One turn moves every row onto another: examples first, then more rows asked:
k_158: [ -5.2  -9.0  21.9 -14.7  -5.1  12.3   3.0 -41.2   0.3 -20.1 -12.8  -1.7
   2.0   8.8   7.8   4.9  -1.0  -6.7   2.4   7.7  21.0  -0.2   8.6 -19.4
 -15.6  -0.5   6.6   4.5 -16.3   8.1   1.9   6.3]
k_134: [ -5.3 -12.1  20.0 -10.7  -2.3  13.0   4.2 -42.5   0.8 -17.4 -14.4  -3.3
   3.6   8.5   9.7   2.9   0.9  -2.9   4.8   3.6  21.0   0.0   5.9 -19.1
 -17.5  -2.3   5.3   5.6 -17.0   7.0   1.6   6.1]
k_978: [  0.3   5.7  37.1  -7.8  12.4  -8.5  -7.6  24.4  -7.3 -15.3  -5.1  12.4
   1.8   3.0   6.4   0.5   2.6   5.7  -0.8   9.6   3.8   2.6  25.0  -9.1
  10.4   1.0  19.9  -8.0 -18.3  -6.2 -15.8  11.0]
k_808: [  0.6  -8.3 -18.4   7.0 -10.6 -11.8   1.5 -15.3   4.2   5.4   3.5  -0.2
  -0.1   0.1 -35.3   3.8  -1.0  -3.1  -0.6   7.5   4.0   2.0  13.1  -7.4
   3.8  -5.9   2.7  10.4  36.7 -15.6 -15.5  12.5]
k_718: [  6.9  18.4  -4.1 -15.5 -24.9  -8.4  -4.6  15.4  11.5  -8.1  -7.7   9.0
   9.9   0.1 -17.4  15.5  16.9  -1.8  -3.1   3.1   0.1  -3.7  15.5 -19.0
   0.8  -6.7  -7.5  -3.9 -12.5  27.4  16.4  -2.2]
k_315: [ -6.2  -4.5   6.1  -4.4   4.3  -6.0   1.7  -0.1   3.5   1.0   9.7  -4.9
   3.0   1.0  -2.3  10.8   0.8   1.0  -1.2   3.7   9.2  -1.1   7.1  10.9
   7.4  -8.5   1.7   5.8  -4.7  -5.4  42.1 -39.2]
k_578: [ -5.6  -8.9  20.9 -12.0 -10.0  12.1   8.9 -37.3   4.2 -22.5 -14.1  -4.7
   1.7  11.7   8.9   7.8  -1.6  -1.5   4.9   5.4  25.8  -1.5   6.1 -19.3
 -18.1  -5.6   0.4   4.0 -12.8   6.3  -2.0   2.0]
k_810: [ -3.2   3.2 -23.6  10.8  -1.8  -0.2  -7.6  -9.8  -3.6  -8.3   2.7   0.7
   4.4   1.1  15.1   2.8   0.5 -14.5  -0.2  10.9  -9.6   2.0  13.2  -7.7
   6.4  -0.1  12.9 -10.7  35.1  -0.6  -5.5  29.5]
k_587: [ -2.3  -5.6  26.8   9.0  23.1  -7.0  -2.3  19.1  -4.4  -4.2 -11.5   6.6
   7.8   1.2  14.3  -7.3   9.0  23.3  11.4  -5.9   4.7   1.2  11.7  -7.0
   3.2  -5.8  10.7  -3.0 -19.4 -13.5 -17.1   9.5]
k_824: [ -5.5 -24.1 -10.9   9.0  14.1  18.4  -4.8  26.2  -5.0  10.1 -14.1  -8.5
   5.0  -3.8  -9.2 -20.1   7.4 -15.2   3.0  -3.3  15.8   3.6   1.2  -4.4
 -15.8  -2.8  13.2 -14.8   0.6   0.3 -24.5   1.7]
k_500: [ -5.7  -5.3   5.6  -5.2   7.8  -6.1  -1.3  -2.9   1.0   3.5  10.0  -3.5
   3.4  -0.8  -2.3   9.0   0.7  -1.2  -2.0   4.1   6.7   0.2   7.8  11.3
   8.0  -5.7   5.0   6.1  -6.2  -4.3  43.7 -36.6]
k_622: [ -5.9  -3.2   7.0  -6.6   3.8  -6.5   1.2   0.5   2.7   0.0  10.2  -4.3
   2.1   1.0  -2.9  11.9  -0.5  -1.6  -2.5   6.0   9.3  -1.0   8.3  10.9
   7.9  -7.1   2.9   5.2  -4.3  -4.5  42.6 -38.7]
k_925: [ -5.6  -3.5   6.7  -7.2   5.1  -6.2  -1.1  -1.3   1.6   1.3  10.8  -3.4
   2.0  -0.2  -3.4  11.0   0.3  -2.4  -3.0   6.6   7.6  -0.2   9.0  10.5
   8.5  -5.7   5.3   5.4  -5.7  -3.9  44.0 -37.2]
k_373: [ -3.0   4.6  19.2  13.8  -3.8   3.2   5.5   0.8   0.8  12.0   5.9  -7.9
   4.6  10.2   1.1 -30.2  -1.2  14.3   0.4  14.1   6.4  -0.6   9.6  -5.0
 -15.0  -8.4   2.1  -1.6  -2.9   2.1  -6.5 -47.4]
k_399: [  1.1  -7.0 -16.6   3.3  -9.2 -11.6  -2.7 -18.0   1.1   5.8   5.1   2.2
   0.0  -1.1 -37.0   3.1  -1.1  -8.4  -3.9  10.4   0.6   3.2  16.2  -7.4
   5.9  -2.4   8.0  10.2  34.0 -13.2 -13.4  15.7]
k_871: [ -4.4   1.5 -26.5  17.6  -5.6  -1.0   0.7  -4.7   2.5  -9.9   0.0  -3.1
   4.7   3.8  18.2   5.0   0.6  -5.1   4.9   6.1  -2.8  -0.8   7.8  -8.0
   2.3  -7.8   2.9 -10.0  39.5  -4.6 -10.1  23.6]
k_301: [ -2.7  -0.8  29.8   6.4  11.2  -8.5   4.9  28.9   0.7 -12.6 -10.8   4.8
   4.3   6.5  12.7   0.0   5.1  24.3  10.6  -2.2  11.8  -0.5  13.3  -8.1
   3.1 -11.6   3.5  -4.9 -13.3 -14.0 -22.6   2.8]
k_423: [ -1.0  -1.6  31.6   0.0  23.9  -7.3 -10.0  16.2 -10.4  -6.1  -8.0  11.9
   5.7  -0.7  10.5  -7.6   7.8  11.8   4.4   1.8  -0.7   3.5  19.0  -7.6
   7.7   1.5  20.9  -4.6 -22.3  -8.6 -13.2  14.7]
k_626: [ -3.3 -12.8  -1.4  -7.2   3.6  16.9  -9.7  31.4  -7.1  -0.3  -7.6  -3.0
  -0.1  -2.3 -16.9 -11.9   1.0 -31.8  -9.1  11.8  15.1   4.7  14.0  -6.6
  -8.8   3.7  21.1 -19.7   1.0   7.3 -23.2   2.5]
k_782: [ -6.1  -5.7   4.7  -3.7   6.9  -6.4   0.3  -1.9   2.5   2.9   9.4  -4.7
   3.6   0.0  -1.8   9.6   1.6   0.9  -0.5   3.0   7.9  -0.5   6.4  11.0
   6.8  -7.4   2.7   6.5  -5.2  -5.4  43.5 -38.2]
k_472: [  6.1   5.8 -13.3  -3.8  -2.8  -6.0 -12.7  -0.6   4.2   8.6 -11.8   9.4
  17.1  -8.2 -11.0   0.5  26.5   4.9   5.2  -9.6 -10.3  -1.0   6.1 -16.7
  -2.7  -3.3  -1.6   2.2 -21.5  24.8  22.8   6.3]
k_462: [ -1.4   6.7  22.6   5.3   5.4   3.2  -7.8  -8.0  -8.5  16.0   9.6  -1.0
   4.8   5.1  -2.0 -34.4  -0.5   1.5  -7.5  20.4  -3.7   2.8  16.8  -4.3
  -9.6   2.7  18.6  -2.3  -9.9   7.5   0.9 -37.6]
k_650: [ -1.1   6.5  36.5  -3.8   4.3  -8.9   2.0  31.9   0.0 -19.2  -6.4   7.9
   1.0   7.6   7.9   5.2   0.7  14.2   3.0   7.3  11.6  -0.1  21.3  -9.6
   7.8  -6.8   9.1  -8.3 -12.4 -10.4 -21.7   3.8]
k_585: [ -5.2 -20.0  -8.1   6.7   2.6  17.5   2.4  35.7   0.7   2.1 -13.5 -10.7
   2.0   0.8 -11.0 -12.2   3.2 -14.5   2.3   0.5  23.2   1.0   3.1  -5.8
 -15.8  -7.8   6.0 -16.8   6.2  -0.2 -29.6  -4.8]
k_421: [  0.6  -6.5 -16.3   3.8 -11.9 -11.8   0.1 -15.2   3.4   3.9   4.8   0.9
  -0.6   0.5 -37.1   4.6  -2.3  -6.7  -3.0  10.5   3.0   2.7  15.7  -7.4
   5.3  -4.0   4.7   9.5  36.1 -13.9 -15.0  13.4]
k_72: [  4.7   4.7 -15.9   2.9  -9.5  -6.5  -2.1   6.6  11.5   5.3 -14.4   4.5
  17.0  -3.9  -8.8   4.1  25.6  15.0  10.3 -14.2  -2.2  -4.2   1.3 -16.6
  -6.5 -11.9 -14.3   2.9 -15.3  20.6  17.2  -1.3]
k_746: [  5.0  12.7 -10.4  -4.8 -23.5  -8.1   2.6  16.7  15.7  -4.9 -11.9   3.7
  12.2   1.5 -12.5  13.4  19.6  11.1   6.0  -6.6   4.5  -6.0   6.3 -18.7
  -4.5 -14.1 -17.7  -0.6  -9.9  22.6  12.4  -6.6]
k_499: [ -6.1 -11.6  18.9  -9.2  -5.1  12.6   7.5 -39.8   3.2 -18.9 -15.0  -4.7
   3.5  10.0   9.7   4.6  -0.1   0.4   7.0   2.6  24.0  -1.0   4.2 -19.1
 -18.5  -5.3   0.7   5.7 -14.5   5.7  -0.4   3.5]
k_788: [ -2.8   6.9 -21.2   8.5  -8.7  -1.0  -4.2  -4.7  -0.2 -13.7   4.0   0.5
   2.1   3.5  14.0   7.5  -2.4 -15.3  -2.2  14.8  -5.8   1.4  15.6  -8.8
   6.8  -2.1  10.6 -12.4  38.5  -0.8  -7.9  26.2]
k_566: [ -5.0  -7.0  23.2 -15.5  -9.6  12.1   5.7 -38.0   2.4 -23.3 -12.7  -2.7
   1.0  10.6   7.3   8.1  -2.4  -5.8   2.1   8.1  23.9  -0.9   9.1 -19.9
 -15.9  -3.1   3.5   3.6 -13.7   8.2   0.0   4.0]
k_209: [ -1.7  11.8  24.9   4.8 -11.2   2.3   5.0   5.3   0.7   5.4   9.2  -5.7
   1.1  12.3  -3.0 -23.9  -5.6   6.7  -6.5  22.6   7.7  -0.6  16.7  -6.0
 -11.2  -6.1   5.2  -4.8  -1.1   5.1  -7.1 -48.2]
k_785: [ -2.7   2.0  17.9  13.7   6.6   3.8  -2.4  -7.3  -5.1  19.1   6.2  -5.2
   6.8   5.7   2.1 -36.3   1.8  11.1  -1.0  13.1  -0.4   1.7   9.8  -4.2
 -13.6  -2.9  10.5  -0.5  -8.2   3.7  -2.3 -40.9]
k_382: [  0.9  -9.4 -18.5   6.1  -6.1 -11.5  -3.0 -20.1   0.7   8.3   4.2   1.7
   1.1  -1.8 -35.3   0.4   0.7  -5.7  -1.6   7.6  -0.2   3.9  14.3  -6.9
   4.6  -2.4   7.5  11.0  33.2 -13.9 -13.1  16.2]
k_105: [  7.6  14.1  -6.2 -15.0 -12.2  -7.3 -14.4   4.8   4.0  -0.3  -7.5  12.7
  12.8  -5.8 -16.3   7.1  20.8  -5.4  -3.3   0.7  -9.4  -0.8  15.4 -18.0
   2.3   0.1   2.2  -1.6 -19.6  29.3  22.8   5.6]
k_629: [  0.2 -10.2 -19.9   8.7  -7.1 -11.6  -0.1 -18.1   3.1   8.1   2.9   0.3
   0.7  -1.0 -34.7   1.3   0.2  -2.4   0.5   5.8   2.0   2.6  12.0  -6.7
   3.7  -4.8   4.2  11.5  34.6 -15.4 -14.2  14.2]
k_854: [ -3.9 -12.5  -1.8  -3.6  -4.0  16.1  -0.6  38.6  -0.5  -4.1  -9.5  -7.4
  -0.9   1.5 -15.5  -7.3  -1.1 -24.2  -5.2   9.6  22.3   1.9  10.6  -7.0
 -11.5  -3.6  10.9 -20.1   6.5   3.7 -28.7  -4.2]
k_522: [ -3.5   5.8 -23.0  11.8 -11.3  -1.2   0.5  -1.1   3.0 -15.0   2.6  -2.0
   2.3   5.6  15.3   8.6  -2.0 -10.3   1.1  11.5  -1.6  -0.6  11.9  -8.3
   4.6  -6.3   4.3 -12.1  41.0  -3.1 -10.6  22.9]
k_300: [ -4.4  -0.4 -27.2  16.7   0.3   0.0  -4.1  -9.6  -1.1  -5.8   0.7  -1.4
   6.1   1.1  18.2   1.3   2.2  -8.1   4.0   5.9  -7.3   1.0   8.2  -7.7
   3.0  -3.4   8.6  -9.0  36.1  -3.7  -7.0  27.6]
k_791: [ -4.0 -20.6  -6.3   0.6  14.8  18.7 -12.0  23.9  -9.6   8.6 -10.1  -4.1
   3.6  -6.0 -13.1 -19.3   6.1 -26.1  -3.5   4.0  11.0   6.0   7.9  -5.1
 -10.8   4.6  22.1 -16.7  -2.3   5.0 -20.9   6.6]
k_923: [ -0.9  12.6  27.2  -0.2  -5.9   2.3  -3.7  -0.6  -5.0   7.3  11.7  -1.6
   1.2   8.7  -4.7 -26.8  -5.2  -1.5 -11.0  26.3   1.0   2.3  21.0  -6.3
  -7.8   0.9  15.2  -5.0  -5.5   8.7  -2.9 -42.3]

k_472 moves to k_72
k_923 moves to k_462
k_585 moves to k_854
And these:
k_499 moves to k_578
k_808 moves to k_421
k_315 moves to k_622
k_788 moves to k_810
k_650 moves to k_978

One turn moves every row onto another: examples first, then more rows asked:
k_751: [  2.3   7.8   9.7 -15.7  -6.7  -9.6  -0.3   7.7  -3.8   2.8  14.0  25.6
  -5.6]
k_497: [ -3.1  41.6  26.6   2.2 -15.3 -15.4 -19.6  -9.6  -0.6  -1.8  24.6  12.5
  -2.5]
k_583: [  5.2   3.1 -17.1   5.6  -0.7 -18.7 -23.2 -10.7   2.5   0.3 -11.2  10.8
   7.2]
k_919: [  0.0  32.1  14.1   7.6  18.4  -1.5  -0.7  -1.4   4.0 -25.6   9.6  22.9
 -13.3]
k_45: [  0.5  13.2 -14.2   6.1 -21.0   0.6   2.2   7.0 -12.6 -13.5  13.3   0.3
  25.7]
k_996: [  5.0  16.0   3.1  10.3  -8.5  -9.9 -31.7   4.8 -22.7 -32.0 -14.8   5.3
  17.1]
k_635: [ -5.5   6.5  11.7  15.6   9.6  -4.4 -10.9  -3.6  11.6  -3.0  19.1  -8.4
  11.0]
k_224: [ -5.0  41.1   5.2   6.0   2.4 -17.0 -10.8 -14.2 -29.2 -20.0 -14.8  -0.5
  -8.9]
k_731: [  3.3  35.6  18.5   5.6  16.2  -5.2  -6.9   5.0  -2.3 -32.0   9.0  19.4
 -13.0]
k_771: [-28.3  32.0  14.8   7.3  -7.7  -5.6 -27.9 -10.7  -7.4 -32.3   6.1  24.2
  14.5]
k_749: [ -0.6  41.6  22.1   4.7 -21.4 -14.0 -18.1 -12.2  -1.1  -5.2  24.2   6.0
  -6.3]
k_999: [-19.6  35.4  15.0  10.7 -12.3  -5.4 -27.3 -12.6 -11.8 -33.7   6.8  26.9
  13.3]
k_607: [ -6.8  44.8   9.2  -2.1   2.5 -18.6  -9.8 -18.1 -27.4 -18.8  -8.7   1.3
  -8.5]
k_667: [-16.8  24.7 -18.5 -16.3   0.4 -12.4 -22.6   4.5 -24.7  -8.7   4.5  15.3
  22.9]
k_35: [ -7.9  10.6  15.8  13.1   5.9  -8.4 -10.3  -9.2  11.5  -6.3  25.1  -8.8
  12.4]
k_759: [-16.2  34.2 -21.9 -12.4   0.6 -13.9 -26.6  -3.0 -23.0 -13.8   7.7  13.1
  19.7]
k_359: [-12.6   5.1  17.1  13.1   8.3  -3.2  -8.9 -11.6  12.8  -7.3  19.8  -1.1
   7.8]
k_422: [ 10.2  17.0 -12.0   7.9 -21.8   0.7  -1.0   4.6  -6.6  -6.9  18.0  -1.4
  22.4]
k_75: [  4.7  15.9 -12.1  -2.0 -21.9   1.7   6.2   4.5 -10.3  -9.8  16.0   3.0
  22.5]
k_715: [ 10.3  22.0   3.5  11.2  -8.0  -9.7 -26.3  11.0 -21.2 -31.8 -15.6   6.3
  18.5]
k_850: [ -9.1  44.0  -1.1   3.6  -1.8 -21.3 -14.0 -20.4 -22.9 -19.1 -13.9   3.0
  -6.9]
k_610: [  1.2   8.7  10.5 -13.0 -11.7 -13.7   2.4   4.8   1.4   5.4   8.9  21.9
  -6.0]
k_527: [  7.7   2.7 -18.1   2.7  -2.6 -16.7 -24.0  -1.6   4.7  -4.1 -10.3  11.7
   5.2]
k_7: [-14.4  30.3 -23.5 -15.2   5.0 -11.7 -26.6  -2.8 -20.8  -6.6   3.1  12.5
  17.4]
k_210: [ -4.1  32.5  14.4  12.8  18.2  -3.9  -4.8   1.4   1.5 -32.1  11.8  23.6
  -8.7]

k_751 moves to k_583
k_759 moves to k_607
And these:
k_610 moves to k_527
k_422 moves to k_667
k_35 moves to k_75

One turn moves every row onto another: examples first, then more rows asked:
k_271: [ 13.7   4.5   6.1  -2.5 -16.6 -21.7  -8.3 -13.9  -0.9  -1.2   8.2  20.7]
k_471: [  3.5   7.1   5.9 -11.0 -15.2 -26.1  -9.2 -10.5   4.0   5.0   1.4  16.5]
k_255: [ 13.8 -17.3  -0.8  13.1 -12.3   3.1 -20.8 -14.6 -12.8   4.5  -5.1  10.7]
k_69: [-5.8 27.1  3.0 -7.2  6.8  1.6 13.7  9.4 -4.8 -3.8  0.4  4.5]
k_555: [  0.9   6.1   4.3 -19.2   3.2  -5.7  13.6  -0.4   7.8   2.6   2.3   8.0]
k_918: [ -4.0  12.7  15.5 -15.2  -4.1  -3.9   9.8  -6.0   8.6   8.1   1.1   5.5]
k_964: [-17.2  -5.2  13.0   0.6   3.7 -13.9 -20.9   6.6  -6.3 -19.3  20.4 -19.3]
k_705: [ 11.7  -6.0 -13.6  23.5 -10.1   0.0 -13.7  -6.7   0.1   4.9   5.9  20.4]
k_278: [-12.3   7.9  16.4  -8.1  11.7  -7.5  15.7  -0.1   4.4   1.4  -6.1  -6.6]
k_701: [ 16.2 -18.0  -2.7  15.9   4.1  -5.4 -10.9  -0.2 -15.1  13.7  -3.0  11.1]
k_531: [  4.3  17.2  -2.3  -1.8   4.1   0.2  14.7  -0.7   5.8  -2.6   2.7 -14.5]
k_219: [-26.2   7.8   1.0  24.6  11.1  10.5  -7.1  19.9  -9.7   1.1   8.8   8.0]
k_320: [-22.5   3.8  12.6  10.2   2.4 -13.9  -6.9   7.7 -20.5 -21.4  20.7 -18.6]
k_187: [  9.9  10.3  14.9  -2.3 -10.9 -22.7   2.3  -1.8   3.6   4.5  14.3  17.0]
k_933: [-18.2  -7.9   9.4   4.6 -14.4   0.2  -4.4 -19.4  10.8 -29.7   9.7   2.1]
k_866: [-13.0  -2.0  18.2  19.4  -1.1  -7.4 -10.1 -14.7   2.2 -32.5   8.5 -11.5]
k_779: [-14.6 -18.7   6.5  13.9 -12.0 -12.4  -8.9 -27.1  -1.8 -21.8  -0.3  -6.9]
k_94: [-12.7  21.9  -8.3  14.2   3.8   1.7  -1.9  15.8 -21.8  -5.5 -12.5   5.5]
k_2: [-21.1  -2.6   6.0  15.1  -4.9  23.6 -17.1  13.4 -11.2   2.7  10.4  -6.1]
k_402: [ 13.2  -3.3   2.9   8.4 -12.1  -8.1 -10.9 -12.9  -2.0  19.8   0.8  19.1]
k_826: [-16.3 -19.0   7.3  17.4 -23.8 -12.1 -19.3 -15.1 -20.4  -6.5  -4.2   1.0]
k_888: [-11.3  24.9 -11.3   6.3   8.8  -7.1  -2.3  12.2 -21.7   5.6   4.8  13.5]
k_330: [-27.9   2.2  10.7   7.2   5.5  -8.7 -10.5  16.3 -12.4 -11.3  16.7 -19.9]
k_39: [-24.0   0.4  19.3  22.8   7.6  11.7 -24.7   9.8 -13.0  -2.5   5.7  14.5]
k_665: [ -9.3  -7.3   4.2  16.2   2.9 -12.8  -7.2  -7.9  -0.7 -37.4  13.7 -12.1]
k_559: [-19.5 -16.3  -0.3  15.9 -14.7  -5.7 -11.7 -27.4 -20.7  -0.7  -4.3  11.5]
k_901: [ -2.0  19.7 -12.8   2.6   4.4  -5.0   6.8  16.0 -19.8   4.6  -3.9   7.6]
k_458: [  8.4 -20.7  -2.8  20.1 -10.9  -1.4 -15.0 -15.3 -11.9  13.7  -5.3   0.2]
k_232: [ -1.8  -5.9  14.4   8.3   3.3 -11.7  -5.4 -21.7  -2.0 -36.9   2.4   5.1]
k_867: [-23.4  -4.4   4.5  19.7   6.0   6.8 -18.1  20.0 -15.3 -16.4  16.0  -5.7]
k_860: [-20.4  12.6   2.7  16.9   5.7  14.3 -10.4  18.0 -12.4  -7.2   8.4  19.6]
k_473: [-26.2 -12.2  10.0  19.2 -17.2  -7.3 -21.2 -23.0 -15.0 -12.2  -0.7   4.5]

k_255 moves to k_866
k_232 moves to k_39
And these:
k_531 moves to k_705
k_187 moves to k_559
k_665 moves to k_860
k_888 moves to k_471
k_271 moves to k_473
k_779 moves to k_867

